grid =
[[109 152 151 148 104 151 108 153 151 107 152 109 105 108]
 [147 107 109 108 143 109 145 109 108 145 110 147 145 146]
 [113 148 146 146 112 147 111 148 144 112 146 112 109 114]
 [110 148 149 145 110 148 111 148 147 110 149 109 107 108]
 [140 112 114 112 144 110 142 110 112 144 112 141 144 145]
 [142 113 113 112 140 112 141 112 113 139 115 140 141 142]]
Rows and columns are numbered from 1.
The top-left entry: 109
Give the entry at row 1, column 2.
152
Give the top entry of the column that holds the largest entry.
153
Give the entry directly below the largest entry.
109
Give the entry just right of the smallest entry.
151
The entry at row 3, column 1 is 113
Give the entry just left of the smallest entry.
148
The entry in row 3 and column 3 is 146
The entry in row 1 and column 3 -> 151
Give the bottom-left entry.
142
The bottom-right entry -> 142
Give the smallest entry.
104
The top-right entry is 108
Give the entry at row 2, column 3.
109
Give the entry in row 2 and column 1.
147
Give the entry at row 2, column 2.
107
Give the entry just left of the largest entry.
108
Give the bottom entry of the column that holds the smallest entry.
140
Give the bottom entry of the column that holds the largest entry.
112
The entry in row 3 and column 2 -> 148

data =
[[113 139 121 143 126 124 128 131 117 133 129 131 117 131 120]
 [120 120 112 131 116 118 130 130 121 131 127 124 123 138 117]
 [136 130 123 124 128 141 124 127 122 105 126 134 120 132 130]
 [117 129 124 124 119 114 142 144 122 126 131 128 131 128 128]]
Counting starts at 1.
The entry just left of 118 is 116
Give the maximum.
A: 144
The entry at row 1, column 1 is 113
The bottom entry of the column that holds the smallest entry -> 126
The entry in row 1 and column 3: 121
The entry in row 2 and column 1 -> 120
Give the entry in row 3 and column 1.
A: 136
The entry just right of the smallest entry -> 126
Give the entry at row 2, column 3.
A: 112
Give the entry at row 1, column 2.
A: 139
The minimum is 105
The bottom-left entry: 117
Give the entry at row 3, column 2.
A: 130

[[132 120 138 115 105 125 150 135 126 110 123 141 133 128]
 [116 147 126 116 139 113 128 137 131 116 129 129 131 120]
 [119 145 126 121 137 115 132 134 128 115 131 130 131 120]
 [152 120 116 119 113 123 148 124 133 113 126 126 143 144]]
Report the smallest entry in the first column.
A: 116
The entry just left of the smallest entry: 115
The bottom-right entry is 144
Report the top entry of the column that holds the smallest entry.
A: 105
Report the bottom entry of the column that holds the largest entry.
A: 152
Report the first entry in reading order.
A: 132
Report the entry just left of 121.
A: 126
The entry directly below the smallest entry -> 139
The second entry on the diagonal from the top-right corner: 131
Report the 2nd entry from the end, reading row by row.
A: 143
Report the entry just right of 147.
A: 126
Report the third-last entry, reading row by row.
A: 126
Report the fourth-last entry, reading row by row.
A: 126
The second entry in reading order -> 120
The second largest entry: 150
The top-right entry -> 128
Report the 3rd largest entry.
A: 148
Report the 2nd smallest entry.
A: 110
The entry directly above 148 -> 132

Read these off the array that follows. Counting starts at 1.
1) Which number is the entry directly below the largest entry?
2) Which number is the entry at row 1, column 1?
3) Which number is the entry in row 2 and column 3?
4) Which number is the bottom entry of the column that holds the largest entry?
5) Which number is the entry in row 3 and column 3?
6) Which number is the entry in the top-right corner?
7) Which number is the entry directly above the smallest entry?
8) Which number is the top entry of the column that holds the largest entry?
[[126 127 127 127 129 125 129 126 129]
 [131 133 116 121 135 135 139 122 138]
 [129 134 120 131 123 130 127 129 133]
 [126 155 126 122 118 126 123 130 132]
 [127 109 157 125 137 125 127 131 106]
 [129 130 117 138 119 128 126 127 134]
 [131 108 133 125 144 134 135 127 122]
 [132 109 138 127 139 132 133 130 121]
 [130 117 119 129 139 132 146 122 132]
 [127 118 138 131 130 124 126 132 119]
 [126 144 130 121 123 128 124 128 130]
 [134 125 138 116 139 142 140 125 123]]
1) 117
2) 126
3) 116
4) 138
5) 120
6) 129
7) 132
8) 127

Read these off the grid that follows.
1) What is the third entry on the diagonal from the top-right corner?
2) What is the bottom entry of the column that holds the largest entry?
3) What is the top-right entry?
4) What is the last entry, reading row by row?
5) What is the second largest entry?
6) What is the third entry on the main diagonal?
7) What is the 2nd entry on the diagonal from the top-right corner?
8) What is the bottom-left entry?
[[116 122 141 121 136 134 124 123]
 [120 151 155 139 137 117 127 124]
 [117 122 135 130 137 109 141 130]
 [115 123 134 127 135 110 140 131]
 [119 126 136 128 134 109 136 128]
 [121 123 138 125 133 110 137 127]
 [117 111 113 109 157 129 134 135]]
1) 109
2) 157
3) 123
4) 135
5) 155
6) 135
7) 127
8) 117
